In the rows, zero is written as 128.
Turns, then the turns between two rows, first turn first; the first pair answered
Nilod:
[154 119 161  94 147 156 111 114  87  89 126 100] -> [149 143  85  90 135 164 129 129  77 119  98 120]
[114 124 123 151 122  90 126 125 113 166 137 134] -> [141 125 155 131 156 115 112 112 168 134 130 132]
[ 76  84 189 153 142 104 137 126  77 106 221 126] -> [139 143  81  91 202 190 142 127 203  96 135 165]
[132 131 112 130 132 133 133 121 146 121 122 128] -> [120 123 122 142 116 116 135 123 120 128 135 123]
Mazab:
[136 119 176 150 133 102 112 118 162 113 144 122] -> [126 103 167 115 116 133 127 120  81 107 135 105]
[128 148  97 126 150 119 123 137 162 128 115 149] -> [103 136 100 140 120  99 130 143  99 142 132 138]
[125 142  99 128 100 134 128 135 119 126 113 165] -> [128 145 100 133 104 130 126 134 135 125 115 168]
[139 111 176 152 151 107  84 124 168 137 169 124] -> [127  92 164 107 130 147 103 129  64 130 156  99]
nepop:
[138 146 101 151 118 118 145 111 122 134  96 113] -> [140 138 111 136 118 131 146 109 104 124  94 103]
[132 135 124 129 120 119 117 116 136 127 143 127] -> [135 137 114 124 122 127 118 117 139 128 135 129]
[127 120 151 123 148 135 134 110 141 108 133 113] -> [125 123 147 135 147 121 132 111 156 115 137 120]
Then:
Each pair is two turns apart.
[132 137 106 116 112 143 130 126 103 128 125 121] -> [123 132 129 146 106 108 122 124 113 133 147 121] : nepop then nepop
[112 131  81 109 102 127 166 135  62 164 108 128] -> [161 149 109  89 163 159 142 119 188 122  91 139] : nepop then Mazab
[104 169  86 146 138  97 134 120 141 157 110 143] -> [109 170  96 147 146  98 129 117 161 152 110 143] : nepop then Mazab
[145 152  46 158  96 126 159 151 114 181 138 184] -> [155 157  47 159 107 128 155 149 141 177 134 189] : Mazab then Mazab
[128 139 142 149 121  92 112 129 174 142 135 127] -> [149 143 130 108 141 138 115 127 181 123 109 124] : Mazab then Mazab
[121 135 103 108 122 138 141 144 129 130 104 136] -> [109 126 143 142 117  96 131 140 136 134 135 134] : Nilod then nepop
[ 90 125 101 153  92  95 146 122  78 141 145 148] -> [127 112 191 132 143 121 117  99 155  82 156 134] : nepop then Nilod
[158 138 173 102 154 163 135  88 171  78 139  90] -> [153 152 160 140 150 126 129  91 213 100 148 109] : nepop then nepop
[133 105 144 114 120 118 127 129 102 104 125 109] -> [127 112 118 115 112 115 132 134  90 118 120 114] : Nilod then Nilod
[108 155  82 179 107  57 144 143 145 154 141 160] -> [126 128  90  79 116 161 161 136  49 105 105 119] : nepop then nepop
[116  84 107 149 131  98 144 124 110 149 118 126] -> [141  87 132 134 161 117 132 113 166 123 114 126] : Nilod then nepop
[116 115 161 134 124 129 129 136 109  99 144 113] -> [111 136 119 164 118 102 132 145 144 127 140 137] : Nilod then Mazab
[120 108 157 111 115 129 136 122  82 111 150  97] -> [123 148  91 152 119  93 137 132 164 149 137 138] : nepop then nepop
[125 136 126 147 113 131 143 130  99 146 126 111] -> [133 146 106 138 122 143 144 131 118 146 114 118] : Nilod then Nilod
[121 154  85 124 124 123 133 128 137 142 115 145] -> [127 152 114 137 136 110 120 122 171 133 126 144] : nepop then Mazab
[141 124 117 124 125 128 131 136  99 132 129 116] -> [147 130 108 117 131 135 130 136 109 131 121 120] : Nilod then Nilod
[100 125  70 148  85 141 157 112  76 178 155 139] -> [134 147  43 119 120 181 154 108 141 162 122 153] : Nilod then Nilod
[156 139 121 104 133 152  91 128 159 106 100 125] -> [130 148  88 147 104 104  98 140 149 147 113 140] : Mazab then nepop
[119 134 101 117 125 131 140 182 118 135 143 140] -> [129 117 154 109 142 139 128 171 129 107 157 125] : Nilod then Mazab
[133 162 108 146 134 116 129 159 104 132 133 102] -> [136 166 110 153 139 111 124 160 125 131 135 107] : Mazab then Mazab
[118 129 140 134 116 145 124 121 111 147 131 120] -> [119 138 123 144 117 136 125 125 130 155 128 129] : nepop then nepop
[126  95 215 130 132 118 104 115  87 100 154 101] -> [132 103 219 146 143 103  97 114 129 102 160 111] : Mazab then Mazab
[150 143 108 144 147 107 111 139 151 155 150 139] -> [157 125 124  97 152 156 118 133  97 129 138 114] : nepop then nepop
[144 145 124 151 119 109 117 124 149 151 125 148] -> [132 124 151 143 107 113 121 122  94 141 137 129] : nepop then Nilod
[116 132 121 153 124 113 125 116 125 142 143 126] -> [125 133 100 123 130 148 132 117 112 135 122 123] : nepop then nepop
[159 149 118  83 151 162 136 153 189 124  96 146] -> [137 129 113  61 123 176 152 158  90 128  96 125] : Mazab then Mazab
[133 110 174  78 141 155 106  90  72  96 123  81] -> [122 168  38 135 121 102 123 115 141 174  97 143] : Mazab then Nilod
[149 114  52 151 130 116 151 122 134 155 116 131] -> [140  76 122 130 123 129 148 112  66 125 138  95] : nepop then nepop
[141 127 103 115 132 152 147 135 115 135  92 132] -> [151 122 131 109 146 159 137 128 134 117  95 125] : Nilod then Nilod
[117 147  55 114 107 142 147 147  77 160 107 136] -> [ 96 113 139 149  94  98 132 138  51 150 157 115] : nepop then nepop
[119 135 106 147 109 124 136 117 127 130 130 144] -> [124 119 142 128 118 141 134 110 109 107 135 126] : Nilod then Mazab
[113 132  91 132 110 112 136 136 145 146 117 134] -> [113 103 157 114 115 126 127 124 110 115 135 105] : nepop then Nilod
[125 109 132 108 124 132 137 128  90 122 116 122] -> [128 107 166 122 132 115 125 121 118 113 132 120] : Nilod then nepop
[160 129 122 111 149 158 127 117 153 109 101 134] -> [119 120 111 148 103 109 139 130  81 147 125 132] : Nilod then nepop
[141 153  54  97 132 165 138 137 137 143  85 144] -> [160 123 154  79 162 183 116 116 153  88 108 115] : Nilod then Mazab
[154 131 127 116 163 163 119 113 151 110 104 117] -> [148 145  90 128 154 151 126 121 155 132  96 131] : Nilod then Mazab
[155 108 165 125 122 156 117 119 135  94 130 126] -> [137 110 126 121  98 156 134 129  81 116 121 126] : Nilod then nepop
[145 147  83 136 134 138 136 163 150 136 101 156] -> [153 118 143 100 144 174 130 152 111  97 107 125] : Nilod then Mazab
[162 154 130  92 141 156 115 123 173 102 105 112] -> [148 129 187 108 131 132 106 117 145  92 136  95] : Nilod then Nilod
[ 91 107 149 167 106  96 133 123  88 132 160 133] -> [121  98 187 120 140 149 124 110 109  87 147 116] : Mazab then nepop
[119 129 101 126 104 139 151 151  62 130 117 123] -> [109 133 115 174  99  88 140 151 100 147 141 136] : Mazab then Mazab
[112 102 184 149 154 136  74  94 135 125 146 111] -> [ 91 102 134 137 123 148  97 106  55 149 131 108] : nepop then Mazab
[111 132 103 120 111 157 140 134  29 146 114 106] -> [164 140 167 107 179 182 106 111 169  94 113 111] : nepop then Nilod
[104 124 186 138 112 125 107  90 123 129 199  91] -> [114 166 109 160 118 110 110 101 198 163 174 131] : nepop then Nilod
[126 111  97 109  77 114 147 133 102 144 106 117] -> [143  97 176 112 106 109 122 117 150 107 130 105] : Nilod then Mazab
[135 112 107 121  96 144 139 157  66 111 123 133] -> [150 125  87 107 109 162 140 157  92 107 105 140] : Nilod then Nilod
[111 133 106 146 109 108 119 134 137 153 140 122] -> [117 112 149 114 118 138 115 125 105 122 142  99] : Mazab then Nilod
[112 123 149 127 110 120 109 139 113 148 155 103] -> [109 135 112 124 105 123 117 144 110 163 141 112] : Nilod then Nilod
[125 158  98 112 103 114 119 153 103 142 115 125] -> [142 139 164  96 127 130 103 137 121 102 126 106] : nepop then Nilod
[151 127 128  70 175 193 118 114 136  88  97 120] -> [ 86 107 127 143 104 102 131 130  33 145 149 117] : Nilod then nepop
[112 116 127 114 123 113 125  65  67  95 139 108] -> [109 129  87 111 117 118 135  72  65 110 124 118] : Nilod then Nilod
[143 150  82 124 144 118 124 126 164 129 104 145] -> [153 138 132 122 160 118 111 115 180 106 119 133] : Nilod then Nilod
[115 139 135 122 133 109 119 112 113 122 116 118] -> [121 141 139 121 139 113 117 109 127 118 113 119] : Mazab then nepop
[108 103 129 132 144 102 132 124 116  99 142 120] -> [113 106 132 136 152  99 129 122 138  98 142 125] : Mazab then Mazab
[131 123 126 141 127 132 136 111  92 127 138 140] -> [131 127 130 157 129 115 131 111 115 131 144 145] : Mazab then Mazab
[129 140 138  98 147 147 113 113 131 127 116 127] -> [120 152 117 126 137 118 113 120 152 149 119 143] : Mazab then nepop
[117 111 149 140 128 131 124 133 117 120 133 118] -> [114 122 125 156 126 116 127 139 135 137 129 131] : Nilod then Mazab
[152 131  84 122 122  88 105 146 156 156 131 138] -> [156  98 164  98 132 108  94 132 126 114 151 105] : Mazab then Nilod
[128 125 135 106 147 155 118 122 132 124  99 117] -> [127 138 121 125 148 136 116 125 163 138  99 131] : Nilod then Mazab
[135 117 120 121 123 162 136 122 114  89 113 135] -> [137 132 104 145 127 139 132 123 160 102 113 151] : Mazab then nepop
[128 149  83 151 125 111 141 139 176 130 106 145] -> [120 145  85 161 116  98 141 142 164 136 114 145] : Nilod then nepop
[112 127 119 138 122 120 124 136  97 145 135 115] -> [117 134 122 153 131 107 117 135 136 146 140 124] : Mazab then Mazab
[128 105 133 134 140 148 125 133  89 110 137 129] -> [124 123  92 153 134 128 130 140 112 135 131 149] : Mazab then Nilod
[127 118 175 142 136 117 113 123 146 108 149 122] -> [142 145 109 120 146 147 124 130 172 118 111 140] : nepop then nepop
